Families of rows that turns and mirrors carry onto each other, the same ones carrying the whole set onto itself: the rest of each named row's family, in list order
4 families of 8 rows
J122:  15   8  17 -16   9  10  -4   0   4  -3   0 -22 -23  10  -3  12   3 -11   2  11 -24  -3   3   7  -5  -5   4 -11  -6   2   5  -6   4
J243: -16  12  -8  12   1 -12  19   8   1   1  -6  17  21   0  -5  19   0 -12 -16   8   3   1   1  -9  -7  11   3 -11   3  12  13 -13 -13
J383: -22   7  -4   9   7  -7  21   6  -1   4  -7  11  23   2  -6  19  -5 -11 -21   4  -3  -3   4  -7   1   5   0 -12   7  13  16 -12 -18
J282:  -3  -2   4   5   4   1  15   7  -3   9  -5 -12   6   1 -27   9  -4 -12 -14   7 -11  -8  -5   3   0  -4  10  -1   0 -24   1  -5   7
J512: -17   8 -12  14   4 -12  22   2   3   3  -4   9  20  -2  -8  20  -7 -11 -19  12   6   0   2  -6  -4  11   1 -13   9  10  13 -11 -14
J442:   9  17  -8   3  -9   5  12   9 -14  -1  -8 -12   0  -1   1  28 -14  10  -8  19 -22  -6   7  -3   0   6  11 -16   3   8  -4  -5 -12
J21:  -3   0  10  -3   0  -3   2   2  -8   5  -7  -5  -2   4   6  -4  -1 -13 -10   0  -1 -18 -10  10   9  11   8   2   1  22   6  -7  -1
J866:  -6   3  12   6  -1   7  13   2  -1  12  -2 -12   8   5 -28  12  -5 -10 -20  13 -12  -9  -4   4   1   1   7   0  -2 -21  -1  -9   1
J665:  15   7  19 -11  11   6  -3  -3   4  -3   7 -29 -17   3   1  12  -4 -15   0  14 -21  -1   5   7  -8 -10   2  -9  -2   1   5  -4   0
J118:   4  11  -5  -7  15  -9   7   0   7 -11  -3  -1 -10   1  17  19   0 -13   3  10  -5   7   9  -3  -9   6  -1 -24   5  33  18  -8 -13
J250:  -3   1   4   5   4   9  12   4   2  10  -8 -10  15   2 -26  13  -2 -15 -17  10 -11 -12  -6   3  -2   0   6   0   4 -21   0  -8   4
J528:  14   3  12 -14  12  11  -2  -4   5  -1  -1 -30 -23   8  -6  13  -3 -12   0  14 -20  -4   3  10  -2  -4   3 -10   0  -1   5  -4   2
J65:   1  16   1  -7   9  -4   4  -5   9  -8   0  -2  -8   7  15  23   1 -10  -3  15  -7   5   9  -3  -8   9  -3 -23   4  36  16 -12 -17
J667: -16   3  14 -10  21  -7   6  -7  11   1   2  -3  -3  11  -8   3   5 -34 -12   3   4   7   1  -4  -7  -1  -5 -10  -2   4  23  -7   6
J510:  -7   0   4  -5   0  -3  -2   3 -10  11  -9  -7  -6  -1   8  -2   1  -7 -12  -1  -3 -13   1  13   2   8  13   4   0  19   7  -7   2
J853:   2   1   8  -4   3  -7   1  -4 -11   6  -6  -9  -4  -4   5  -4   3 -10 -17   3  -2 -17  -3   8   8  16  10   1  -3  22   3  -9  -7
J714:   6  15   2   2  15   1  21  -1  16  -9   5  -7   4   8 -19  34  -4 -16  -5  24 -15  11   4 -13 -12  -1  -7 -29   3  -7  11 -11 -10
J340:  16  14  -8   7  -6   4  12   9  -5   0  -6 -10   1  -2  -3  28 -10  12  -4  21 -22  -9   3   4  -2   8  12 -14   6   7  -6 -10 -16
J414:  20   8  11 -11   8   5  -2  -4   6  -2   3 -23 -25   6  -4  12   2 -12   4  18 -16   1   1   7  -9   1   6 -12  -3  -1   2  -5   9
J473: -10  -2  11  -5  21  -5   4   1  18   8   8  -6   0   8  -8   1   6 -33  -1   4  10   7  -3  -3  -7  -5  -3 -11   0   6  17 -10   0
J308:  -4   2   8  -6  -2  -7   2   2 -10   8  -6 -12   2  -3   4  -2   3  -5 -12  -2  -2 -14  -6  11   4  14   3   5   1  24   6 -10  -4
J336:   9  17  -6   3  -6   4  14   1 -11  -7 -12  -7  -3  -1  -3  31  -9  11 -16  19 -28 -10   6   4  -2  11   9 -14   3   5   0  -7  -8
J262:   0  14  -4   3  13   3  15   1  14  -5   1  -9  -2   4 -19  36  -3 -11  -6  23 -17  14  14 -11 -18  -4  -3 -25   2 -10  11 -10 -10
J74:  -4  15  -3   3  11   4  17   5  17  -4   2  -5   1  12 -16  35  -7 -11   1  19 -16  14   9  -7 -17 -10  -3 -24   6  -9  15  -9  -2
J651:   7  12   0  -3   9 -10   8  -5   4 -11  -7  -6 -10   3  17  17  -4 -13  -5  10  -5  12  11  -7  -8   1   6 -23   3  34  16 -16 -12
J35:   1  12  -3   4  15   5  16  -1  16  -8   1  -2  -5  10 -15  34  -6 -18  -4  25 -17  11  11 -10 -13  -7   2 -29   3 -12  11  -8  -5
J311: -12  -2  13  -5  25  -8   3  -6  15  -2   2  -4   1  11 -12   7   3 -31  -4   3  10   4   0  -4 -11  -1  -6 -11  -3   3  18  -9   5
J553:   0  14   0  -5  10 -11   5  -1   5 -11   3  -4 -18   6  15  18  -2  -9   2  14  -6   9  10  -2  -7   6   0 -23  -2  34  16  -8 -15
J935:  -9   3   6   0   7   7  10   7   3  14   2  -7   8   5 -27  15   0  -9 -12  12 -13 -14  -6   7   0   4  -1  -1   1 -22   2  -1   4
J79:   9  17  -8   5 -13   6  14   8  -8   2  -8 -11  -3  -3   0  25  -7   7 -12  19 -27  -6   4   4   2   8  12 -12   6   9  -1  -7 -16
J922: -10  -2  13  -4  22  -7   6  -8  19   3   3  -2  -2   9 -12   4  10 -33  -8   3   4   5  -3   4 -10   1  -5  -8   0   4  21 -12   2
J121: -17   9 -13   9   3  -9  22   4   2   4 -11  16  16   4 -11  19   0  -8 -17   9   4  -2  -1  -7  -1  16   5 -15   7  11  12 -12 -10

Which other rows belong to the same family as J250? J243, J21, J528, J262, J311, J553, J79
Which other rows belong to the same family as J414? J383, J510, J714, J473, J336, J651, J935
Which other rows belong to the same family as J866? J122, J512, J442, J118, J308, J35, J922

Families of rows that turns and mirrors carry onto each other, the same ones carrying the whole set onto itself: the rest of each named row's family, in list order
5 families of 3 rows
J478:   4  -7  -1 -10  12 -18  32  -6  14 -16  -3 -21   0  12   6 -14  -5  10 -13  -6  -8   1  35  15  -5  -5  25 -16   0   5   0 -12
J474: -13  21   8   6   2  -4  20 -13  14 -22 -22 -13  -2  -3  -9 -10  10 -13 -18 -23 -16  18  21   5  21  -2   6 -12  -5   0   9   3
J104: -31  -9   6   1   2  -4  12  -5  10   3 -12 -20 -19 -16   9 -22 -16   6  13 -14 -20 -13   8  18   6  15  23   0   2   2  13   3
J228:  -1  -2  -5  -7  16 -23  26 -11   7 -16   4 -16  -8  12   9 -15  -3  17 -10 -11 -10  -2  29  16   4   0  24 -14  -1   3 -13 -11
J583:   2   2  -2  -4   8 -13  16 -14  20 -13  -4 -26   1  11   3 -10  -3  17 -12 -16  -2  -2  27   1  -4  -7  24 -18  -2   2  -4 -13
J254:  -9  -1   1  -9   8 -22  20  -2  14 -18   1 -19   2  17  15 -15 -15   7   0 -11  -4   4  23  15  -3  -3  32 -10  -2   5 -13  -5
J982: -10  25  10 -10   4  -2  27 -15  10 -14 -25 -11  -6  -8  -6 -13   6 -13 -11 -22 -19  25  17  17  16  -3  11  -8   2   9  20   0
J433: -26 -10  -8   4   6  -1   7  -9   5  -9   1 -21  -6 -11  11 -17 -20  -7   5 -18 -24  -6   5  15  -3   5  30   8  -4  -1  20  11
J648: -18  22   8   5  -8   6  33 -16  11 -11 -22 -18  -6  -8  -2 -12  12  -1 -14 -28 -22  12  15  13  20   4  19  -6   5  17  13   7
J614: -11 -11  -6   0  12  -1   8  -3  -1  -2  -7 -17  -9 -23   6 -12 -18  -3  12 -13 -23 -10  15  19   8  13  30   4  -1  -4  17   7
J865: -30  -5   0   6   4   7  13  -7   4   1 -12 -16 -25  -9   5 -11 -10  -5  13 -15 -21  -8   9  21   8  20  21   5  -4  -5  17   3
J47:  -7  26   4  -3  -1   3  30 -10   3 -18 -16  -8  -6  -9  -7  -8   3  -6 -12 -15 -21  19  14  10  20   5  11 -10  -2  16  24   4
J625: -18  25   6   3   4   1  17 -18   9 -10 -19 -11  -5 -12 -14  -8  10 -13 -18 -15 -17  12  14   3  17  -5   7  -6  -3   7  10  -2
J271: -25 -11   0   2   4   0  11   2   7  -8  -4 -14 -18 -25   8  -5 -21   1   9 -13 -13  -5  14  15   8  11  21   5  -5  -5  21   8
J263: -12  -2   3 -10   7 -17  21  -3   9 -23   5 -19   0  16  14 -18  -5   9  -6 -14 -11   2  24   7  -2 -16  23 -17   0   6 -14  -2

Which other rows belong to the same family as J433? J583, J648
Which other rows belong to the same family as J478? J614, J47
Which other rows belong to the same family as J263? J104, J625
Which other rows belong to the same family as J982? J228, J271

Families of rows that turns and mirrors carry onto each other, the same ones carrying the whole set onto itself: the rest of each named row's family, in list order
5 families of 4 rows
J907:   5 -11   0  11  12   6   0   3  -8   8  -5   3 -11  -5  -2   8   7  -6   9  10   1 -17   5   7  -5  19  -5  11  -3   1  13   3 -12   4   2  11  -7   5  21 -11   0 -18 -12 -13  13 -14  -6
J365:  10 -16  -5 -11  -1  -7  13  -2  -1  -7 -16  -5 -12  -3  -3  10  15 -18  13  -9  -4 -23   7  -5   2  -3  -6  13  17   8  10 -10   2   3   2   5 -17   1  -1 -13  -4   9  -3 -11  20  -5 -12
J768:   1  -8  -7  17   6  -2   9  -9  -6   6  -7   9  -9  -7  -4   5  10   6   4   8  -7 -20   1   3  -6  23  -5  10   9   8  12   4 -15   4  15  12  -9   1  17  -4   7 -12  -3 -10  11 -21  -1
J957:  10 -17   2  -6   7   0  17  -5   4  -9 -16 -14 -13   0  -6   8  -3  -6   9 -11  -1 -19  14  -2  11  -3 -15   9  24   2   6 -11   7  12  -6  10  -5  -1  -1  -5  -4   6   0  -8  13   6  -5
J942:  -7 -14 -19  -5 -25  -4 -16  -4   3   6  -1  -3   9   1   0   0  -3   8   0 -13  12   3   0  -4  -8   2  16  15  16  15   1  10  22  13   8  -4   8 -10   7  -8  -4  11   3   2  -9 -10   1
J161: -10 -16 -17  -7 -16 -10 -14  -2  10   0   7   0  16   3  -5   3  -3   8  12 -11   7   5   1  -1  -4  -2  15   7   9   1   1   7  28  14  19   6   5  -5   5  -4  -8  14  11   2  -9 -11   5
J116:  -3   6 -23   0   3 -10 -14  -4  13  -1   3  -5  -2   7   1  -2   0   4  -3  -1  -2  16  -6  11 -13  10  -7 -12  -2   7  12  -3   9  -7   6  12  -7  -9   5   6  -2 -10  18  -2 -24  10 -11
J233:   3 -22 -20 -15 -23  -6 -13  -1  12   3   8  -4  17  11  15  10   3   6   9  -6   4   3  -8  -4  -9   0  10  10  15   0   4   4  18  14  10  -5   1  -9   5  -8   4   8  15  -4  -6 -13   1
J887: -10   5 -11   6   6  -9 -25  -5  11   4  -3   0   4   2   4  -9  -6   7   5  -6   2  11  -8   5  -9  15  -6 -10  -9  20   6   5  11   8   4  13  -9  -7   1   4   2   6  15  10 -19   0  -6
J556:  -5  -3  -8  16  22  11  16  -1  -3  10  -3   5  -7  -6  -5  11   8   3   9   9 -10 -17   6   2  -4  11 -13   3   5   4  13  -2  -9   1  17   7  -6  -8  13  -2   9  -7 -14  -3   7  -4   0
J737: -10   8 -18   3  -1  -7 -23   7  16   4   4  -9  -6  14   0  -5  -7   2   3  -3  -9  10  11   2  -3   5  -4 -18  -6  13   8   0   8  11  -5  16 -11  -6   3   2  -4   1  11   2 -20  12  -3
J424:   3 -18  -3  -9   7   3  14  10  -1  -2 -22  -9  -8  -8  -4  16  -1   3  12 -16  -7 -22   7   3   0  -3 -21   5  18   5  19 -15   5   5   1   1  -6   7  10 -14  -6  -1  -2  -2  16   4 -11
J595:  -1 -15  -8 -17 -23  -7 -12  -1  12  -4   8 -12   6   6   2  -1  -4   3   5 -13   4  19   6  -8  -4  -3  10  -7  10  12  -3  11  20  10   8  -6   9  -4   9  -8   6   8   4  -8  -3  -6  -1
J435:   6 -29  -1  -4  -3   6  17   7   1  -5 -15  -3  -9  -8  -1   5  -5  -8  10 -10 -11 -21  14  -2   4   2 -13  -1  13   3  10 -24  12  -3   1   7 -19   4  -1  -3  -4   1  -3  -5  16   2  -6
J837:  -3 -14  -6  22  10   0  15   0  -8   5 -12  11  -4 -12  -8   3   3  -1   2   8   2 -10  16   2  -9  24  -8  10   2  -1  10  -9  -5   3  10  16  -9  -4  15  -8   7  -9 -10 -18   7 -16  -5
J70:  10 -13  -1 -14  -3  -3  21  10   2  -8 -11  -6  -9  -9  -6  10  -2  -7  14   0 -11 -24  11   5  -1 -10 -16  -1  13   4  15 -12   3   1   7   5 -10   7  -5  -2  -6   3   3  -6  15   9  -7
J61:  -7 -12 -20  -5 -12 -10 -12   4   5  -3   9  -8   1   6   7  -4  -7   7   3  -3  11  10  -4  -9  -8   3  16  16  13   4   5   8  22  18  15  -7  13   1   9 -11   0  14   6  -1 -14  -7  -6
J25:  -2   5 -20   0  -3 -15 -20 -11  15   4  11   0  -4  10  -2  -8 -10   6  -4 -10 -12  15   0  -2  -3   3   4 -12  -8   9  -2  -1  10  -2   4  19  -9  -5   7  -3   0  -5  13   3 -14  10  -4
J436:   6  -5  -5  21  15  12   5  -7   1   4 -12  14   0  -4  -6   5   6  -2   1  13   0 -11  12   7  11  16  -6  11   1   9  15   0  -1   2   6  12  -3  -4  16  -8   4 -13  -6   1  11 -19   4
J378:  -6   6 -17   2   4  -6 -23   1  16   6   4  -6  -6   8  11 -13  -3   2  -7  -6 -10   6   0   2   2   3  -1 -14  -6  12   9  -5  11   4   9   2  -9   1  11  -6  -8   4  21   0 -26  10  -3

Which other rows belong to the same family as J595? J365, J887, J556
Which other rows belong to the same family as J957? J116, J233, J436
Which other rows belong to the same family as J435? J837, J61, J378
Which other rows belong to the same family as J737? J768, J942, J70

